In the data rows, zero lies at 4.5, halfway between 4 and 5.
Here are some numbered points:
[2 5 1 4 4 3 8 1 4 0 1 4 5 8 5 4 0 3 5 3 6 3 2 6 4 5 4 6 7 7 5 4 5 3 2 6 8 3 5 3 7 8 6 9 1 5 9 6] 0
[8 3 5 3 6 3 3 4 3 6 5 6 4 6 4 5 8 4 3 1 4 6 7 1 5 6 4 2 4 5 5 4 2 4 6 3 3 5 4 6 2 3 8 2 7 5 1 2] 1
[5 2 0 5 4 5 7 2 3 9 7 2 3 4 6 7 4 8 4 5 5 9 3 3 3 0 3 0 5 0 4 5 4 4 4 5 6 3 4 9 1 4 4 6 5 4 0 2] 2
[4 6 5 5 5 7 4 6 7 4 5 6 9 3 4 3 7 7 5 9 2 3 2 5 5 6 6 4 6 2 5 5 6 8 1 7 3 6 5 4 5 7 5 5 5 2 6 7] 3
[0 5 1 7 5 3 9 1 6 0 1 5 6 9 6 5 0 4 7 4 4 2 2 7 3 4 4 7 6 7 7 6 6 3 2 4 8 1 6 0 7 7 3 8 0 5 9 6] 4
[3 6 4 5 4 6 6 2 5 4 3 5 3 4 6 6 3 5 5 7 5 6 4 8 3 2 6 4 5 4 6 5 6 5 4 4 7 3 4 3 4 5 2 6 4 5 5 5] 5
[9 3 6 5 6 3 0 7 4 8 5 8 4 5 4 4 7 4 4 0 5 6 6 0 4 4 3 2 1 3 2 2 2 3 8 3 3 3 4 8 3 1 5 1 9 6 2 4] 6
[7 5 8 3 5 3 2 5 7 5 2 5 4 4 4 4 5 2 4 6 6 3 5 6 6 6 7 6 4 7 5 4 4 4 6 5 5 7 6 1 7 4 3 5 5 5 4 4] 7
[5 6 4 4 6 7 2 6 4 5 5 4 5 2 4 4 7 5 4 5 4 5 5 3 4 4 5 3 4 4 6 4 3 6 3 5 4 6 5 5 4 5 3 4 7 5 3 3] 8
[4 3 0 7 4 3 8 3 4 2 6 2 7 6 5 6 2 4 8 3 4 4 3 2 5 5 0 4 6 5 4 6 7 2 5 5 3 3 4 5 4 4 6 6 1 4 7 3] 9
[2 4 4 3 5 7 5 3 4 6 4 3 3 6 5 3 2 4 2 6 6 4 3 8 5 3 5 5 5 4 4 4 4 4 6 4 8 5 5 4 4 6 3 8 4 6 4 5] 10
[4 4 9 3 5 4 3 6 5 3 3 6 5 4 4 3 5 4 5 6 4 3 5 5 5 6 7 8 5 6 5 4 5 3 6 5 3 6 5 2 5 4 5 3 2 5 5 5] 11
[4 4 0 4 3 3 8 2 2 7 5 3 2 9 5 6 0 4 4 2 7 6 4 4 4 2 1 1 3 5 3 4 3 2 3 5 8 3 3 7 3 4 5 7 5 8 8 4] 12
[6 3 0 6 3 5 7 3 3 8 7 3 4 7 4 7 2 6 5 3 7 6 3 3 5 2 1 0 5 2 3 4 4 5 5 5 6 4 4 7 1 4 5 7 3 4 5 3] 13
[6 4 4 4 4 3 4 5 3 5 5 4 4 5 5 4 5 3 4 1 4 3 4 2 4 5 2 4 4 5 3 6 5 5 5 5 3 2 5 6 4 4 9 1 3 5 5 5] 14
[8 3 4 5 5 1 4 5 0 5 5 7 5 5 5 6 6 4 4 0 6 4 6 0 4 5 0 4 1 6 4 4 2 1 4 1 4 2 4 6 3 2 8 1 7 5 5 3] 15
[3 4 1 5 2 3 6 4 5 5 5 5 5 5 5 7 4 3 5 5 6 4 3 4 4 5 2 2 5 4 3 5 7 3 4 6 4 4 6 5 4 4 6 5 1 3 8 4] 16
[2 6 4 4 4 5 6 3 7 2 3 4 5 6 4 3 3 0 5 5 3 1 2 6 5 8 5 9 4 6 5 6 4 4 5 8 6 5 6 2 9 5 4 7 3 4 8 8] 17
[3 5 4 4 6 7 5 4 5 6 5 4 4 5 6 4 4 5 4 7 4 6 5 7 4 4 6 3 5 3 4 3 3 6 3 5 6 5 5 5 4 4 4 6 6 6 3 6] 18
[5 4 1 4 4 4 5 4 4 6 6 5 5 6 3 5 3 4 6 3 4 6 2 4 5 2 3 3 4 4 2 4 5 3 3 4 5 3 4 6 3 5 4 5 5 4 6 4] 19
[3 2 2 5 3 3 7 4 2 2 4 3 4 6 5 7 2 3 6 1 6 2 5 4 4 4 1 5 4 7 4 6 4 3 7 3 4 2 4 5 5 5 6 6 3 5 7 3] 20
[6 5 5 4 5 5 5 5 4 6 5 5 2 4 6 6 4 6 1 6 4 7 5 6 3 3 5 4 4 3 5 4 5 4 6 3 4 6 5 5 2 4 3 2 5 5 2 3] 21
[7 4 6 5 4 5 3 8 3 5 4 4 4 5 3 5 5 6 2 4 5 5 6 5 5 3 5 6 3 5 5 3 4 6 5 2 3 4 3 5 4 5 6 1 7 5 4 4] 22
[5 6 7 5 6 6 4 6 5 4 4 4 7 2 4 5 5 5 7 4 4 4 5 5 4 5 4 6 7 5 8 5 5 6 5 4 3 6 5 4 5 5 4 4 3 3 3 5] 23
[6 5 7 5 6 3 4 6 3 2 5 7 6 4 4 2 4 5 6 2 3 4 6 2 5 6 4 7 4 6 6 5 3 4 6 2 3 4 6 4 4 3 5 3 3 5 4 3] 24
[7 4 7 4 4 5 4 7 5 6 5 4 1 2 3 5 7 5 2 5 4 3 6 3 6 4 4 4 3 6 4 5 3 5 7 5 3 6 5 4 3 4 5 2 5 6 3 3] 25
[6 4 3 5 4 3 5 4 2 7 6 4 5 6 6 7 5 5 5 2 5 5 6 2 5 3 2 1 5 4 4 4 4 3 4 4 4 4 4 8 3 4 6 4 5 5 3 3] 26
[2 6 5 3 5 5 5 4 5 3 3 5 3 5 5 3 4 3 4 7 5 5 3 7 5 6 7 6 6 3 4 4 5 5 3 5 6 6 6 3 6 6 4 4 3 3 6 7] 27
[5 5 3 3 5 3 3 4 4 5 4 4 4 6 3 4 4 2 2 4 6 4 5 4 5 4 6 5 3 6 3 3 4 5 3 5 7 4 4 5 5 4 4 6 7 5 5 5] 28
[3 6 5 4 5 6 3 5 7 5 4 6 5 5 4 3 6 6 5 7 4 5 3 6 3 5 7 5 6 2 3 4 5 5 2 4 3 5 4 4 4 7 4 5 5 4 5 7] 29
[8 7 9 3 4 6 2 7 5 8 5 4 0 3 4 5 6 7 0 7 6 7 8 5 5 4 8 6 4 4 5 2 2 8 9 3 5 7 5 5 3 3 3 2 8 5 0 0] 30
[3 7 6 4 5 7 4 6 9 4 6 4 7 2 5 3 9 6 8 7 2 5 4 5 4 5 6 5 7 3 4 6 6 7 4 6 1 8 5 3 7 8 4 5 3 2 4 7] 31
[2 6 4 4 6 4 5 5 6 1 2 7 9 5 3 2 5 2 7 3 2 2 1 5 4 9 4 8 4 6 3 6 7 3 1 8 3 4 7 2 9 7 5 9 3 2 9 9] 32
[2 5 2 4 5 6 6 0 6 4 3 4 0 7 7 4 1 4 3 7 6 5 4 8 4 2 8 5 6 5 4 3 6 4 4 4 8 4 5 5 4 5 2 7 5 6 6 4] 33
[5 3 3 5 4 1 7 3 2 2 4 5 6 6 4 5 4 3 8 1 6 2 5 1 4 7 1 4 5 6 3 6 5 2 4 4 4 2 3 4 4 4 7 5 2 5 7 4] 34
[5 4 8 4 4 4 3 6 3 6 5 4 3 4 4 5 4 5 5 4 6 3 5 3 4 5 4 6 4 5 6 5 4 4 5 4 4 5 5 4 5 3 6 3 7 4 3 5] 35
[8 5 3 5 3 3 4 6 1 6 6 5 5 7 4 5 8 5 4 1 5 4 4 0 5 4 1 2 4 5 2 5 4 6 3 4 3 3 2 7 1 3 8 2 6 5 4 2] 36
[7 4 4 6 3 5 4 6 3 8 7 5 5 4 5 7 6 6 5 3 3 6 5 1 4 1 0 5 4 3 5 5 4 3 6 3 2 4 3 7 2 3 7 1 5 3 1 4] 37
[4 5 4 4 6 5 4 5 5 3 4 5 7 4 4 4 6 4 5 5 4 2 4 5 5 7 4 4 6 4 4 6 6 4 2 5 4 5 4 3 4 6 6 6 4 5 5 5] 38
[5 4 3 6 4 3 5 4 3 6 5 4 5 6 5 5 4 5 5 3 4 6 5 2 4 3 4 3 4 3 4 5 4 5 3 5 3 4 5 6 4 4 6 3 4 3 5 3] 39
[3 5 3 6 3 6 7 4 7 4 5 2 5 4 3 5 4 6 7 9 4 5 4 8 5 5 4 3 7 4 6 4 8 7 4 6 4 6 4 4 5 7 2 8 1 5 5 5] 40
[5 7 7 4 6 6 4 5 5 6 3 6 0 5 5 4 5 5 0 7 6 6 6 7 5 2 8 5 4 5 6 2 3 6 8 4 5 5 5 4 4 4 4 4 5 5 0 2] 41
[0 6 0 6 5 7 8 2 6 4 4 5 8 7 5 5 2 7 6 8 2 5 1 8 4 3 6 3 7 4 5 4 7 5 1 5 6 4 4 4 4 8 3 9 3 4 8 8] 42
[5 4 2 6 4 4 5 3 2 4 3 5 6 7 6 8 3 6 5 2 4 5 3 3 2 3 3 3 5 3 4 5 4 5 2 4 5 2 4 5 3 6 6 5 6 4 8 5] 43
[3 4 4 6 5 2 6 4 4 1 3 5 6 4 5 4 2 3 6 3 5 4 4 4 3 6 3 6 4 6 6 6 4 4 6 5 3 4 5 3 7 4 4 6 2 4 7 5] 44
[3 5 1 4 7 3 6 3 4 2 3 4 8 7 4 4 2 2 6 1 6 2 3 3 5 6 2 3 3 6 2 6 5 2 3 5 7 2 5 4 5 6 5 7 4 7 8 5] 45
[6 3 2 6 6 3 6 4 0 6 6 6 2 8 5 6 2 5 3 1 6 5 5 1 4 4 2 3 2 6 4 5 3 3 6 3 7 2 5 7 5 3 4 5 6 6 6 4] 46
[5 6 4 4 6 7 6 4 6 8 4 5 2 6 7 5 6 6 3 8 5 9 4 6 3 4 9 3 5 1 4 4 4 6 5 4 5 5 6 7 2 5 2 5 5 4 2 5] 47
[3 6 6 5 6 6 3 6 8 5 5 4 4 3 5 4 6 6 4 8 3 6 6 6 5 4 9 6 5 4 6 5 5 7 5 7 4 6 5 4 6 5 1 4 6 4 2 3] 48
[4 6 6 6 7 6 6 5 7 3 6 4 6 2 4 5 6 7 8 6 1 4 4 3 5 5 7 5 5 5 7 6 6 6 5 6 2 6 6 5 7 5 4 3 3 3 6 5] 49
[3 7 6 4 6 4 4 5 5 2 3 6 3 5 5 2 3 3 4 5 4 2 6 7 3 5 7 8 4 8 5 5 4 4 7 3 4 3 7 1 7 6 4 6 3 6 7 6] 50
[2 4 2 4 5 6 7 2 5 3 4 3 3 5 6 5 1 6 5 7 5 7 3 8 4 2 5 4 6 4 6 5 6 5 4 5 6 5 5 3 6 6 2 7 4 5 6 4] 51
[1 6 8 3 5 5 4 3 7 2 2 6 0 5 5 3 2 3 1 7 5 5 4 9 5 7 9 9 6 6 6 3 4 6 5 4 6 5 7 0 9 7 2 7 5 6 7 7] 52
[3 6 6 4 4 5 5 5 8 5 7 3 8 0 3 4 8 6 8 7 2 5 4 4 4 7 5 3 6 2 4 7 6 4 4 6 1 7 5 5 7 7 3 3 3 1 3 5] 53
[7 5 4 5 1 4 5 5 4 4 4 4 3 5 4 5 4 4 6 2 4 4 6 4 5 4 0 7 2 4 4 6 4 2 8 4 4 4 5 4 5 4 3 3 4 5 3 5] 54
[4 4 5 3 3 4 6 5 4 3 5 4 4 5 2 5 2 5 7 5 4 4 4 6 4 6 5 6 5 7 5 5 4 5 4 6 3 4 5 2 6 7 4 5 2 5 7 5] 55
[9 5 9 5 7 4 3 8 4 3 5 7 7 4 4 3 8 6 6 3 2 3 9 2 4 8 7 7 5 6 6 4 2 4 5 4 1 7 2 5 5 5 7 3 5 5 3 4] 56
[0 4 4 4 5 6 7 2 7 3 4 4 2 3 6 5 2 4 3 8 7 7 6 9 1 3 8 4 6 3 7 4 6 5 6 3 7 5 6 3 6 7 2 9 3 6 3 3] 57
[8 2 8 3 5 1 4 5 1 2 2 6 3 5 4 5 3 4 3 0 6 4 7 2 5 5 3 7 2 9 5 3 3 3 8 2 4 4 4 3 4 3 6 4 5 6 4 3] 58
[1 3 3 5 5 8 4 2 7 5 3 3 3 5 7 5 1 6 4 7 4 8 4 9 4 1 8 5 6 4 6 5 5 5 5 4 7 4 6 4 6 6 2 8 5 7 5 5] 59
[3 7 6 4 3 7 4 5 8 6 5 4 4 1 5 4 7 6 4 9 4 6 4 8 5 5 8 5 5 2 6 4 6 6 6 6 4 6 6 3 6 5 1 5 3 3 3 5] 60
[5 6 7 5 6 3 4 6 7 1 5 7 9 3 3 3 7 4 7 4 3 2 4 4 6 8 4 7 6 7 5 5 6 6 4 6 1 6 5 1 8 7 7 5 2 2 8 8] 61
[8 3 6 4 4 2 4 6 3 7 5 5 2 3 2 4 9 2 4 0 5 3 7 0 6 6 2 5 3 5 3 4 4 4 7 4 2 5 3 6 3 2 6 0 7 5 2 4] 62
[8 3 5 4 3 3 4 5 2 5 6 3 4 4 5 7 3 5 4 2 6 6 8 3 5 3 3 4 3 5 6 3 4 4 8 2 5 4 3 5 3 2 5 3 4 7 1 0] 63
[2 5 3 5 5 4 4 2 5 3 3 4 2 6 4 3 3 3 3 5 5 4 4 7 4 4 5 6 4 6 6 6 6 4 5 5 7 5 5 4 5 4 4 7 5 6 7 5] 64
[9 4 6 4 5 4 2 7 4 7 7 5 3 4 4 5 7 6 2 4 5 6 6 2 6 6 5 4 4 5 4 4 4 7 7 4 3 6 3 6 5 4 5 2 6 5 1 4] 65
[6 6 9 3 5 6 3 5 5 8 2 4 0 3 5 4 5 4 0 6 5 7 9 5 5 3 9 5 1 4 5 3 1 5 8 5 6 6 6 5 5 3 1 2 9 7 0 1] 66
[4 5 4 4 4 5 5 3 6 5 5 3 2 3 6 5 5 5 6 5 4 6 4 5 4 4 4 4 6 5 5 5 4 4 6 5 4 6 6 5 5 4 2 5 3 3 4 4] 67
[2 4 4 5 4 6 6 3 7 4 3 3 1 4 5 4 3 4 2 9 5 6 5 9 4 3 8 4 4 3 6 4 6 5 5 5 7 4 5 3 6 5 1 5 4 6 3 4] 68
[4 5 2 7 3 4 4 6 4 5 5 5 9 5 5 5 9 6 7 5 1 6 2 1 3 5 3 1 7 1 2 6 6 5 2 5 2 5 4 6 3 5 7 5 4 1 5 5] 69
[7 3 9 3 5 3 2 7 6 6 5 4 0 4 3 4 5 4 0 7 7 8 8 6 6 3 9 6 3 4 7 2 2 6 9 3 6 6 5 4 3 2 1 2 7 7 0 0] 70
[6 3 4 4 5 5 4 4 5 6 6 5 5 5 6 6 4 6 4 5 5 8 4 6 5 4 6 3 5 3 5 3 5 5 4 3 6 4 5 5 4 4 3 4 7 5 3 4] 71
[4 7 6 6 5 7 3 5 7 4 6 4 9 1 4 6 8 6 7 6 1 5 2 4 4 5 6 5 6 1 4 6 7 7 2 7 2 5 6 4 7 6 3 4 5 3 5 8] 72
[7 4 5 4 4 4 4 5 3 5 5 3 5 4 5 6 4 6 4 4 5 7 5 3 5 5 3 4 5 4 6 4 4 5 5 3 6 4 3 5 4 4 4 4 4 4 4 3] 73
[8 3 2 6 6 3 7 2 3 7 4 4 4 6 6 6 4 5 3 2 5 6 5 2 5 3 3 0 4 4 3 3 3 4 5 1 7 3 2 8 2 3 7 4 6 6 2 3] 74
[4 5 6 4 3 3 5 6 4 1 5 5 5 4 4 3 6 3 5 4 5 1 3 4 6 7 3 8 3 7 5 7 5 4 6 5 3 5 4 1 8 5 5 5 3 4 6 6] 75
[3 3 4 5 5 5 5 4 5 4 5 6 6 3 5 4 5 4 6 5 4 4 4 3 3 6 4 4 5 4 4 4 4 4 4 5 3 5 4 4 5 6 5 5 4 3 5 6] 76
[3 5 1 5 4 4 6 3 4 4 6 4 6 7 7 5 3 3 5 2 5 4 2 3 4 5 2 3 4 4 4 5 5 2 3 5 6 4 5 5 4 4 6 4 2 5 7 5] 77
[4 4 1 4 6 3 7 1 3 4 6 3 3 5 5 4 0 3 5 3 7 4 5 6 4 4 0 4 4 4 3 4 4 1 4 4 9 4 4 5 5 4 3 6 4 5 7 6] 78
[6 4 7 4 4 5 3 6 3 4 5 5 4 4 4 3 4 4 4 3 5 4 5 6 5 5 5 7 4 5 4 3 4 4 6 4 5 4 4 4 3 4 5 4 5 6 4 3] 79
[1 3 1 5 3 7 7 2 4 5 5 2 3 7 6 5 0 5 6 7 5 6 2 9 4 0 4 4 6 4 5 5 6 4 4 4 8 3 5 5 3 6 3 8 3 5 7 5] 80
[3 4 4 6 4 6 4 6 7 5 5 3 8 2 3 5 7 6 7 7 3 7 3 5 3 5 4 5 7 2 5 6 7 7 1 6 2 4 5 5 4 7 5 3 3 1 4 5] 81
[5 4 2 5 5 4 4 5 5 6 6 5 9 3 4 4 8 5 5 4 3 5 3 2 5 5 4 2 6 1 4 6 4 5 2 5 3 5 4 6 3 5 6 3 5 4 3 5] 82
Which three points above are nearest to each new point? Their numbers follow each, nearest first.
[7 2 6 4 3 2 4 6 2 6 6 4 5 4 3 5 6 4 5 2 7 4 7 3 5 5 3 4 3 4 5 3 4 4 7 2 4 5 3 7 2 2 5 1 5 6 2 3] ~ 63 62 1
[3 4 5 6 6 3 6 4 5 3 5 3 6 3 6 5 6 5 6 5 4 4 4 3 4 5 4 5 6 4 4 6 7 4 4 6 3 5 4 5 4 4 5 4 1 4 5 4] ~ 76 38 67
[3 6 3 4 4 3 5 3 6 4 4 3 2 5 5 4 2 3 4 5 6 5 5 5 4 3 4 5 3 6 5 5 4 4 6 5 6 5 5 2 6 5 2 5 4 5 5 5] ~ 64 67 5
[3 8 3 4 4 4 5 4 3 6 3 3 4 6 3 4 2 2 3 6 3 5 4 5 4 4 4 3 3 6 3 4 4 6 4 5 6 3 6 5 5 5 3 6 6 6 4 6] ~ 28 18 64
[5 6 8 2 6 5 2 5 4 4 4 5 2 4 4 4 6 4 2 3 7 3 7 5 7 4 8 6 5 5 4 3 3 5 4 4 5 5 5 4 5 4 5 3 6 4 5 3] ~ 79 35 28
[3 4 1 6 2 6 7 3 3 4 6 3 7 5 5 5 3 4 9 2 4 5 2 3 5 4 0 4 6 4 4 7 6 4 2 5 4 4 4 5 4 5 5 7 2 4 7 5] ~ 9 77 16
[7 6 9 3 7 5 0 9 3 4 4 7 8 3 4 2 9 5 7 1 1 1 6 0 5 8 3 8 4 4 5 6 4 5 4 5 0 7 4 4 7 5 8 0 4 2 5 7] ~ 56 61 24
[4 6 6 3 4 4 5 5 5 6 3 4 4 2 3 3 3 2 3 4 5 4 6 5 6 5 4 6 3 5 4 4 3 4 5 4 4 4 5 3 6 4 2 4 5 4 4 5] ~ 79 28 7
[6 5 6 5 6 7 4 6 6 8 7 4 4 3 5 6 7 7 4 8 3 8 6 4 4 4 6 2 4 4 5 5 5 5 5 4 4 5 5 6 2 4 3 3 6 5 1 2] ~ 21 8 71
[5 4 9 5 4 7 2 7 6 6 4 6 6 2 4 3 6 7 3 9 2 6 6 6 4 4 7 6 5 3 6 3 4 7 3 5 1 6 4 4 4 5 4 4 7 3 1 4] ~ 48 8 29
[2 5 3 5 5 6 6 2 4 4 4 3 2 7 7 6 1 6 6 8 5 7 3 8 4 0 6 4 5 5 6 4 6 5 5 4 7 5 4 5 5 5 3 9 3 6 6 4] ~ 51 80 5
[5 5 9 4 6 5 4 5 4 2 3 4 0 3 4 3 2 3 4 4 5 3 9 7 5 5 6 9 4 9 9 4 2 5 9 3 4 6 6 2 7 4 3 5 2 7 3 2] ~ 50 7 11
[0 6 5 4 4 5 6 2 7 3 1 4 2 5 4 4 0 2 5 6 6 5 4 9 6 3 6 7 4 6 6 4 4 3 6 5 7 6 7 2 8 4 1 7 2 7 6 4] ~ 64 68 51
[8 5 9 3 6 3 0 9 3 4 4 9 6 3 2 3 8 4 4 1 3 3 5 0 5 8 4 7 4 6 4 4 2 4 3 4 1 5 6 4 6 4 9 0 8 4 2 6] ~ 56 24 62
[1 5 0 5 3 5 7 3 2 4 5 5 7 9 4 6 2 4 5 4 5 3 0 5 3 5 2 3 5 5 3 4 6 4 0 5 6 2 4 6 4 7 6 7 3 3 9 7] ~ 77 43 16
[7 3 7 5 4 4 5 5 5 6 5 4 2 4 4 5 6 6 3 4 4 3 7 4 6 6 5 5 3 6 4 3 2 3 7 3 4 3 5 4 4 2 4 3 6 6 3 3] ~ 25 79 35
[5 6 8 3 6 4 3 5 3 2 3 8 5 4 3 1 4 4 3 5 2 3 5 6 6 7 8 9 6 8 5 4 3 4 2 3 2 5 5 1 7 5 5 4 5 5 7 5] ~ 11 50 7
[8 3 9 4 5 2 1 9 3 3 5 9 6 5 2 2 8 3 4 0 3 0 6 0 6 9 4 8 2 7 4 5 4 5 3 4 0 5 4 4 5 3 9 0 5 4 6 6] ~ 56 24 62
[2 3 0 5 4 7 8 4 4 9 8 2 2 5 6 8 4 7 5 7 5 8 3 5 3 0 3 0 4 0 3 4 4 4 6 5 7 3 4 9 0 4 2 5 4 5 2 3] ~ 2 13 47
[4 6 6 4 4 6 5 7 7 5 6 4 7 1 3 5 9 6 7 7 3 5 5 7 5 6 5 5 7 2 6 3 6 5 2 7 2 6 4 5 4 6 6 3 2 1 3 6] ~ 81 53 31
[4 6 3 4 3 8 3 6 7 7 5 6 6 3 3 5 6 6 5 7 3 5 3 6 4 5 5 2 4 2 2 6 7 5 3 7 4 4 5 5 3 6 5 4 5 3 5 8] ~ 29 3 81
[4 4 3 4 6 4 7 3 2 2 4 3 5 5 5 5 5 6 5 3 6 4 3 4 3 4 3 3 5 5 4 5 5 4 3 4 5 4 3 4 2 5 6 5 2 7 6 3] ~ 77 43 38
[8 2 6 3 3 0 4 5 2 2 3 6 4 8 2 4 2 2 3 0 8 1 7 1 6 6 4 6 3 9 5 2 3 3 6 2 6 2 4 5 4 2 7 3 7 6 7 3] ~ 58 15 79
[7 4 4 6 5 3 5 6 3 2 4 6 7 5 5 4 4 4 6 1 4 2 5 2 4 6 2 5 4 5 4 4 5 4 5 4 4 4 3 5 5 5 8 5 4 3 6 4] ~ 34 14 76
[3 4 4 4 3 7 5 5 6 8 7 3 2 4 5 4 3 6 2 9 6 7 3 8 4 3 6 3 6 3 5 2 4 7 3 5 6 6 5 5 3 6 2 5 6 6 1 4] ~ 18 71 47
[3 2 1 6 3 7 7 2 3 7 7 1 2 4 6 7 4 8 5 7 4 8 4 5 3 0 3 0 5 1 3 5 4 5 4 5 8 3 3 8 0 3 4 5 4 5 2 1] ~ 2 13 26
[5 5 5 4 5 6 4 4 5 5 5 5 3 5 5 3 5 3 4 5 5 4 3 6 5 6 4 5 4 4 4 4 4 5 3 5 5 6 5 3 5 5 6 4 3 3 6 6] ~ 27 76 38
[6 6 8 4 5 3 0 7 5 5 5 7 9 2 2 2 9 3 6 2 3 2 6 0 5 9 5 7 2 4 5 5 5 5 5 6 0 7 5 5 7 3 7 1 6 2 4 7] ~ 56 61 24
[2 6 3 4 5 6 7 2 5 5 5 3 3 4 6 5 2 5 5 6 4 5 5 8 4 3 5 5 3 5 5 4 4 4 8 5 7 5 6 5 4 5 2 8 4 5 3 5] ~ 10 5 51
[5 4 2 5 3 3 4 4 4 7 5 4 4 8 5 6 5 4 4 3 6 6 5 2 5 4 5 2 2 5 4 5 4 6 5 4 4 4 4 6 4 4 6 5 7 4 4 3] ~ 39 26 28
[5 4 5 3 4 6 6 4 7 4 5 1 2 1 6 6 5 5 4 7 6 6 6 6 5 5 6 5 5 4 6 5 5 6 7 3 5 4 4 5 4 4 1 5 4 6 2 1] ~ 67 68 21
[7 6 9 5 4 5 0 9 7 4 5 9 8 4 1 1 9 5 5 4 2 2 5 1 6 9 6 8 5 5 4 5 4 7 3 6 0 6 4 5 8 4 7 1 5 1 2 7] ~ 56 61 11
[5 3 0 6 3 5 5 4 3 6 5 3 6 6 6 6 4 6 6 4 3 6 2 3 4 2 1 1 5 2 2 6 6 4 2 5 5 5 3 8 3 7 6 5 5 3 5 6] ~ 19 43 39
[4 5 6 4 4 3 5 4 4 4 4 4 1 7 5 4 3 2 3 5 6 4 5 5 5 6 3 6 4 6 5 5 4 4 5 6 6 6 6 2 6 4 4 6 5 6 6 5] ~ 64 28 7
[8 2 4 5 4 3 0 5 2 8 5 5 4 4 4 6 6 2 2 0 5 4 6 2 5 3 3 3 3 4 3 6 2 6 4 3 4 4 3 7 3 2 8 2 8 5 2 3] ~ 1 36 62
[5 3 3 5 4 4 5 3 5 5 6 5 6 5 6 6 6 6 6 3 5 7 5 3 4 3 4 2 4 3 4 5 5 5 4 3 4 2 4 7 3 3 5 3 6 3 3 2] ~ 39 26 71
[4 3 2 6 4 4 9 4 2 4 5 3 4 6 5 6 3 4 6 3 7 4 4 4 3 6 0 2 5 4 4 5 5 0 5 4 7 2 3 3 2 5 4 4 0 5 6 4] ~ 77 34 9
[5 3 1 7 4 2 7 5 1 3 3 5 9 8 6 7 5 4 8 0 5 4 2 0 3 4 0 0 6 4 1 5 5 2 1 4 2 3 1 6 1 5 9 5 2 3 8 5] ~ 34 43 9
[3 4 5 4 4 6 4 5 4 4 4 5 5 4 4 5 7 4 4 4 4 2 3 4 5 6 4 4 4 3 4 4 5 4 2 4 4 5 6 4 3 5 7 4 4 5 6 6] ~ 38 76 29
[6 6 9 4 5 5 1 7 6 2 3 7 5 1 3 3 5 2 3 5 4 2 7 5 5 9 6 9 5 7 6 5 4 6 5 6 1 5 7 0 9 4 5 1 3 4 6 6] ~ 11 7 61
[3 5 6 3 3 5 5 4 8 6 4 4 0 6 6 3 3 4 1 7 8 7 5 9 4 3 7 5 2 2 5 2 3 4 8 6 7 6 6 3 4 2 0 5 6 5 2 4] ~ 68 41 10
[4 4 5 5 6 4 4 5 5 5 6 6 4 3 4 4 7 5 4 5 3 4 6 4 5 5 5 3 4 5 3 3 4 4 5 5 3 6 4 7 3 3 4 4 7 4 2 4] ~ 8 76 25
[2 5 3 5 5 4 6 2 4 2 3 4 4 7 5 4 0 2 4 3 5 2 3 5 5 5 2 6 3 8 3 5 5 0 2 4 7 2 5 2 5 4 3 6 5 5 9 7] ~ 45 78 64
[2 7 4 4 5 5 5 4 7 5 5 5 8 2 5 5 8 5 7 5 1 5 2 2 4 5 4 4 7 1 4 7 6 5 2 7 1 5 6 5 7 6 5 3 3 2 6 7] ~ 72 53 81
[3 4 6 4 5 6 5 4 6 6 5 2 2 3 5 3 6 7 4 8 5 6 5 8 6 5 8 4 6 3 4 4 4 6 4 5 5 5 5 5 5 6 1 4 5 7 3 1] ~ 48 68 18
[1 5 2 6 7 4 6 4 5 3 4 4 8 4 4 4 5 5 8 3 3 3 5 2 3 6 4 4 6 5 5 6 5 2 4 4 4 4 4 5 6 6 5 7 3 3 5 6] ~ 76 38 44
[4 5 8 5 5 3 4 6 5 2 4 4 4 3 4 4 4 4 4 6 5 3 6 6 5 6 7 8 4 8 5 5 4 5 7 3 4 7 6 1 6 4 4 4 2 4 6 2] ~ 11 7 50
[6 4 5 5 5 2 5 5 4 0 4 6 9 4 4 5 5 4 9 1 3 1 5 2 5 7 2 8 6 7 5 6 5 3 4 3 2 4 4 3 5 4 7 4 1 5 9 5] ~ 34 44 24
[3 3 2 6 4 1 6 3 3 3 5 5 7 6 5 6 3 3 7 1 5 4 1 3 5 4 1 2 5 4 3 4 5 3 2 5 5 3 5 5 5 5 6 6 2 4 8 5] ~ 77 16 9
[2 5 2 3 3 4 5 1 5 4 3 1 0 8 4 3 0 3 4 6 7 5 4 9 6 5 5 6 3 7 5 5 6 4 6 6 8 4 4 4 8 6 0 9 5 8 8 4] ~ 64 33 10
